Each named move below is a turn or a mirror, shown by a few rows before and after it. Which moves, in which order, take the first row of each later pair to the second? The first pair is answered.
delo:
[ 12   3   8  -1  -5  -6   7 -10 -14  13  20  24   7   1  17 -15  -4  -4
  -7  -5 -16 -17  -9  16  20  -4  -9  -1  -3  11  -2  -1  -4   0  20   6
 -16  -3] -> [-16 -12 -19   3  11   1  -8  -8 -10   5   3  20  -3   6   3  -3   9 -11
  -9   1 -26 -23  -3 -12  12   6   6  -9  -3   6   2  -1  12 -21  16  10
   6   8]
[ 11  15  12  -1  -4  -3   8  -3   5   0   3  -1  12  -8   7  -3 -11   7
   5   1  11   7  -6  17   1  -5  -4   3  -1   3   4  -1  -7  14  -3   0
  -7  -7] -> [-17  -2 -11   3  13   5  -5   1   9  -7 -14  -7  -2  -4  -3   6   1  -2
   0   6  -2  -2   2 -11  -6   7  13  -6  -1  -2   7   0   6  -8  -8   2
  14   3]
[ -3   2   5   9  15   8   3   5  -1   1   4  -8   2   1  -5  -3  -1   2
  -4  -8  -3   7  -5  10   1 -11  -2  13  -1  -5  12   6  -2   2 -12  -3
  -3  13] -> [ -7  -2   3   9  17  10   2   6   1   0   1  -8   1   3  -6  -1   0   0
  -3  -9  -7   6  -5   8  -1  -8  -1  10   0  -5   9   5   0   1 -15  -3
   2  15]
Mabe:
[-13  -7 -20  16  17   2   9  15  11  -8  -9 -26  -3  -3 -31  -2  10  -2
   2   8   6   7  -4 -11  -5 -11  14   1   3  -5   9   7  -2  11  -6  -6
   8   9] -> [-22  -8 -18  14   3 -13   2  -6   1   4  14  17   0  19  -6  -6   9  -6
  -7  14  -7 -16   1 -14  19 -11   9  -1   1   3   3   4   2  11  27  13
  -2   5]
[-24  -5 -15   3   8   9  -3  10  14  -5  -7  -9  -5  12  -2   6  -8 -18
  -5  -3   3  -1  11 -29  -4  20  17  -5   1   7  -6  10  14 -13  -1 -13
   6  -1] -> [-12  -9 -28  13  18  12  10  11  13   2  -6 -13  -8   0 -22  -5   5 -19
   1   3  -5  -8  11 -22   7   4  16  -6   6   0   7   9  13 -10   4  -9
   0  12]
[-12  -1  -4  11   9  -9   3   0  14  -1  11  14   0   3  -5  -9  -7  -5
   4   6  -3 -18   8 -15  20  11  -6 -17   8   0  -1   1  13   3  15  12
  -4   6] -> [-19   2   3   4   7  -5 -10  10  17 -13  -2   0   1   1   3   1 -17  -4
   3  -4   8  -1   5 -20  -2  27   1 -21   5   5  -7   4  14   2  -4  -1
   8  -1]
sab:
[  4  11  -2   2  -2 -20  15  -3 -10  -4  18  16   4   3  11   2   3   0
   4   8 -14 -10  -5   1  28  -5  -9  11  -7  -6  -4   5   4  12  25  21
  -5 -14] -> [ -3  13   3  -4  -6 -22   8  -1 -14  -7  17  20   6  12  19   9   0   0
   3   5 -11  -7  -5  -6  22   3  -5   9 -10   0  -9   7   6   9  23  18
  -1 -20]
[ 52   8  -4  13   9   2  25   9  -9   1  16 -13   7 -15 -25 -22   8  -1
  20  -6   0 -25   1  29   0  -3 -13   6   0 -27  11  -7 -11   2   9   4
  -7  18] -> [  8   7  15 -11  -8  -1 -22   9 -14 -22   9   6   8  21  27  13 -16  -2
  -1 -25  13 -10   9  -1 -32  48  -2  -4 -14   2 -22  -3   5 -12  -7   1
  15  -5]
[ -4   8  -9 -18 -10  25  -4  -2   5  18  14 -16 -20 -16 -17   8  11  -3
  12   1   6  -7  11   4  -2   0 -17  14   0   8   2  13 -14   5  11   2
  -9   1] -> [-14   9  -5 -25 -15  25 -14   0   1  15  13 -10 -20  -6  -5  16   3  -4
   8  -4  11  -2  12  -2  -8  15 -14  12  -4  12  -4  12 -11   3  10   2
  -3  -5]
pepu:
[ 25   8  15  -3 -11  29  10  16 -10   8  20 -11   8 -12  16  -5   0   9
   5   0  23  16  11  24 -21   3  -9   4  -4  17   7  -3 -19   4  -2  11
  -9  -9] -> [ -5  -8 -14   6   1  19  -1   1 -14  12  28  20   4   6  15  -9  14  -5
  -3  18  -8 -17  23  -8   5   4   3  -5  -1  13   8  -4   4 -13  30  32
  -5   6]
[ -6  10   1 -20   2 -16 -12  -6  -9  11  10  18  -7   5  12   9  -2  14
 -18  -1 -11  -4 -12   8  -6   2   7  10   0  15   8 -13  -7  -8  -8   6
  -6  -4] -> [ -9   6   1 -20   1 -12 -16  -3  -7   6   4  15  -7   4  13  14  -2  12
 -17  -1 -10  -2 -11   4 -12   8  11   8  -2  13   6 -13  -5  -9 -12   3
  -2  -8]
[  0  -3   5 -11  -9   8 -13   0  -3  -1  -7  -5  -5   2  10  15  12  16
   8  -5   9   6   3   1 -20   4  -3   4  -2   7   0  -4 -12  -4  -7  -1
  16  -9] -> [ 10  -6  -1  -8 -13   1  -6 -13  -8  10   7   8  -5   4   8   4  20  17
   9   0   0  -7   0   5  -3  -8  -8  10   0   4   6  -5 -14   0  11  11
   7  -7]
Mef:
[  9   4  14   5  -6 -16  -4   0   5 -11   8   0  11 -12  -2  -8  -7  -4
   7  -1   4   5   0  -2   1  -6  -7  -7   2   0   2   3  -3  12  -1   2
 -18  -5] -> [ 16   3  11  -3  -3  -7  -5  -4  -6   1  10   6   6 -12   0 -11  -5  -3
   6  -5  -1   0   0   6   6  -5 -10  -1   0   3   0   0  -4   8   0   7
 -18   0]
[  1  11  15  -2  -6 -12 -11  -1   1   2   2  -1   3   5   7   7 -13   5
  -4  -6   4   4   0   4  -1   3  -3   9  -7   8  -7   2  -5   5   5  -2
  -5 -14] -> [  3  12  15  -5  -4  -9 -10  -3  -1   2   2   1   3   4   9   7 -12   6
  -4  -5   1   2   1   9   0   2  -8   7  -8   7  -5   0  -8   4   5  -2
  -5 -14]
[ 10  18  34 -13 -12   8  -4   6  -9   3   0   7  16  21  23 -11  -6  -5
  -7 -27  -5  14 -13   2  -5  21   4   1  -3   5 -34   1   2  11  -2 -13
  -5  -1] -> [  0  19  33  -5 -15   0  -4   7   0  -7  -4   0  18  17  21  -6 -11  -6
  -7 -24   0  19 -14  -7  -8  21   9  -5   0   3 -30   2   3  14  -4 -17
  -5  -7]
Pairs:
(2 to 3 moves a pair)
[  4   5   2   8  -6  -4  -4  13  13 -16  -9   9   8   3  16  22 -10  -8
   8 -14   5  14  -3  11  -1 -13  -6 -11   8  -7  -5   1   0  -3  12  -5
 -13 -30] -> [ 23   5  -1   3   3   3   6   8  -2   3  -2   9   2  -2  10  10  -2  -6
  10 -15  -2   5  -5  28   9 -24 -12  -1   5 -11  -1  -1  -4  -4  17   4
 -18 -14] : sab, Mef
[-32 -14 -11   2  20  14  -8  19 -10 -12 -12 -15 -10  -9  -4 -11  10   1
 -12  -4  -1  16  11 -14  -6  15   3  -4  -9  -1  -3  23  17  -6  -7  11
  30   7] -> [-17   4  22 -11  -8  -2  -9  10 -18  -4  12  13   5   4  30 -14  -8   9
 -17 -13   8  17   6   6   6  13 -10   4 -13  14 -18  23   7  11   8  15
  10 -10] : Mabe, delo, sab
[  3  -9   7  -5 -21 -15 -10  -3  10   6   0 -29 -19 -11   3  25  12  38
  17  12  14  18  -7  -8 -33 -27  -5  -2  15   1   1   5 -22   7  -3  -2
 -10 -30] -> [ 10 -11   3  -6 -21 -19  -3 -12   5  14   8 -18 -19  -9  -1  20  18  37
  16  14   5   9 -10  -3 -18 -35  -8   2  15   1   7   3 -25   9  10   6
 -18 -26] : pepu, pepu, pepu
[ 25   1  12  -7   1   5   7  10 -11   6   2  -6   3 -12  -1  -7  -3   1
   1 -12   8   5  -2  30   0  -3  -9   9   2  -5  -3  -4 -15  13 -16  -7
 -11 -11] -> [ 17  -9   1 -10   6  12  -1  12 -10   4 -10 -18  -6 -16  -9   2   4   5
   3 -12   7   6   0  22 -13   1  -5   6   0  -6   1  -3 -15   2 -26  -7
   3  -7] : Mabe, delo, pepu
[ -3 -16 -13   6   4  -3  -2  -4   5   5  -2   1  -3  -7 -19   3  27   9
   3  15  -2   1  -5  -3  12 -20   6 -14  17  -9   6  -4  -7  -4  16   2
  -8 -11] -> [  1  -4  14 -10 -14 -11 -12  -3   2   0   7  10   7   2  13  12   7  14
  -5   4  11  10  -5   6   3  -8  -1 -14  13   2 -11  -6 -13   7  13  -4
 -12 -29] : sab, delo
[  0  -6 -11 -11  26  18  11  22  -8   4  -5 -18   1 -11 -16 -11  -2 -12
   2  -9 -12   4   9   1   8  16   0  -1  -7  -4  -7   3   5  -6 -27  -9
  -2  16] -> [  0 -11 -16  -8  24  14  12  11 -13  14   5   2  -1  -5 -14 -18   2 -13
  -1  -1 -22 -14  11   2  22  10  -6   0  -8  -3  -2   0   7 -10  -7   2
  -8  19] : sab, Mabe
[-17  16  15  11  -6 -15  -1   9   5 -15   4  24  20  13  13 -13 -30 -22
  -9  -2   3   0  10  -8  18  16  -2  -3   5   1 -18  -3  17   5  11  -8
 -11  -5] -> [-12  20  14  20  -1  -7   9  19  13 -20  -1   7  22  -1  -2 -20 -29 -26
  -4  -3   7   6   6  -6  17  11   3  -4   9  -5 -12  -3  15   9   0 -15
 -13   0] : sab, pepu, delo
[ -4  12  11   8 -14  -7   3  11  18 -18   1 -14  20 -14   3  -6 -11  -7
  -6   6   7   3   2  -6   5   3   9   5   2  -2   1   3  -9  14 -16  -5
  -7  -2] -> [ -2  14  16  -8 -16  -5  -2   6   1  -3  11   5  17   0  21  -9 -13  -6
 -10  -3   0  -7   2   1  11  10   4   8  -6  11  -8  -1 -11   9  -8   5
 -12   0] : Mabe, Mef, Mabe
[ -5  12   0  -4  22  10  -3  19  -9   4 -16 -16  12  -6   7  -1 -20 -19
  -8 -12  16  -4  -1   1  -4  21   1 -16   2  12  -4   4  -5 -12 -29 -14
  14  20] -> [ 18  20  13 -13   5   8   2   6 -15  21   0  -6  14  -4  16  -6 -20  -7
  -6 -15  18  -9  -6  25   7   8 -15  -4   0  17  -3   3 -17  -3 -17  -7
  -2  13] : Mabe, sab, pepu
[ -5  -8 -18  -4  23  23   6  18 -10   9 -19 -13  -7  -7 -14   4  13  -1
  -2  -3 -19  -3   2 -17  -1  16   2  -1 -11  -1   6   0   9 -19 -14  -1
  21  15] -> [-19   3  -1 -11  14  11  -7  23 -10  -2 -12   4   2  10  13   7 -10  -8
 -13 -10 -14  -1   5 -23   1  34   2  -8 -15   9 -11   4  16 -16 -10  -4
  17   2] : delo, pepu, Mabe
[ -8 -22  -5   0 -15  -1  -6 -19   5   3  -6  -2  -8   4  -4  11  13  14
   8  19   1  -3   0  -7  -8 -15  -1   2   7  -6  11  -2  -7  -3   8   4
   4  -7] -> [ 10 -13  10 -11 -16   4   0 -13  -7  13  -3  -3  -4   0   4   6   7  19
  10   6   7   3  -5  14 -10 -13 -13   9   0   1   3  -2 -18  -1   1   2
  -1  -7] : pepu, delo, Mef
[-39 -19 -26  24   4   0 -14  -3  21 -14  -7   8   1  12  -9   1   5 -25
   9  10 -16 -10  19 -40  12  11  12 -13   2 -11  -9  -2  32  -9   9  -5
  17   3] -> [ 24  21  33  13 -30 -10  14   2  18  -4  21   6  23  -2  10 -15 -23  -8
  16  -6   9  10   2  17  21 -12 -21   6   5  -5 -13  -3   1  34  10 -16
 -24 -20] : Mabe, delo
[ 14   4  11   0   1  -3  13   3  -6   6   4   2   3   0  10 -17   0   1
   0   3  -5 -13  -3  13   9  -2  -7   4   2  -2   2   2  -1  13  15   4
 -14   0] -> [  2  -6 -10   7  15   2  11   3  -2   3  -9  -5  -4  -2  -5 -14  11  -5
  -3   8 -15 -17   2  -6   5   0   3  -3   4  -6   7   4  10   2  13   4
  -2   7] : delo, Mabe, sab
[-25  -2  -8  20  13   7  32  22  22 -17  -7 -39   7 -31 -32 -33   4 -27
   3  16  -3  22   7  12   9 -25  24  -9   4 -23   8  16  28   9  11 -21
  -9  -6] -> [-28  -1 -10  20  14   3  31  16  23 -11   3 -25   7 -25 -28 -39   6 -31
  -2  21 -13  11   9   9  24 -27  21 -11   5 -21   6  16  34   8  28 -14
 -16  -4] : delo, pepu
[  9  -3   5  23  37   2  15  13  13  -9  -8 -18  10 -14 -24 -12 -12 -22
   9   8  -3   5  12 -12   8 -17  12  -8   4 -12   5  14  15  15  -6 -19
   5  -2] -> [ 12  11  35   6  15  -5   2  13   8 -13   2  -5  18  -1  12  -3 -31 -16
   0  -5  11  16   6  -4   0  -2   5  -8  -5   3 -15  16   8  22  -8 -25
  -1 -23] : sab, delo
[ 11  16  22   8 -18  -8   1 -13   3 -19  20   1   0 -14  -4  -8  -4   5
   1   2  22  25  -3   3  -2 -22  -8  15  10   4  -7  -3  -6  12  -5  -4
 -12 -22] -> [ -8  -7 -15  16   2   4  -8 -11   7 -22  -3 -15 -15 -19 -27   4  19   6
   3  10  13  21   4 -17 -15 -19   5  13   9  -6   5  -3   1  -8 -14   0
  11  -9] : delo, pepu, delo
[ -4  -6   3 -23  33  13  -9   2 -24  23  10  23  -8  15   6  -6  15 -12
   0 -14 -15 -20   4 -10  18  27  10  -4 -14   4 -16 -12   0  -8  10   6
   2  33] -> [ 29  10  21 -25  31  21  11  16 -18  22   7  -6  -2  -9  -6 -12   7  -2
  11 -23   4   2  -7  21   9  14  -2   6  -9  -1 -11 -11 -17  10 -11 -10
 -11  28] : Mabe, delo, Mabe
[ -7   2   1 -25   0  15 -17  10 -11  -6  -8  -5  -1   8  17  13 -14   6
  -5 -26   4  11   0   3 -23  25   8   5 -10  15 -14  -1   2 -10 -26  -2
  13   2] -> [ -4 -19 -33 -10  14  16  -4 -10 -16  16  -2   7 -13   5 -14  -1  15   5
   2  -4 -19 -18   2  -3   6   0   9   7  -5   0   9  -7   3 -19   2  18
  10  22] : pepu, delo, sab
[ 27   6   0 -12   9   4   8  -5 -25  16  15  14  -7   3   9  -1   5   2
  -9 -19 -10  -8  -2  22  13  -7  -6  10  -1  -1   4   2   4   4   0   9
  -7   5] -> [ 14  -3 -20  -4  24  11   6  -2 -20  11   2   1 -13  -3 -10  -1  16  -3
  -5 -11 -16  -9   1   7   9  -8   1   7   1  -9  11   2   9  -7  -5   9
   5  16] : delo, Mabe, sab
[ 22 -14   2  -9  -5  19  -8 -17  -1  13   8   9  -6   8   5 -29 -12   5
   3  -4  -4 -11 -15  27  28  -6 -20  13  -6  -6  -7  -5  -6  -1  -2   8
 -17  10] -> [ 26  -8   7 -11  -4  22  -1 -10   1   6   4  -2  -4  -1  -3 -30 -16   7
   7  -6   6   0 -18  30  21  -7 -21  14  -4  -7 -11  -4 -10   3 -12  -1
 -18   6] : Mabe, sab
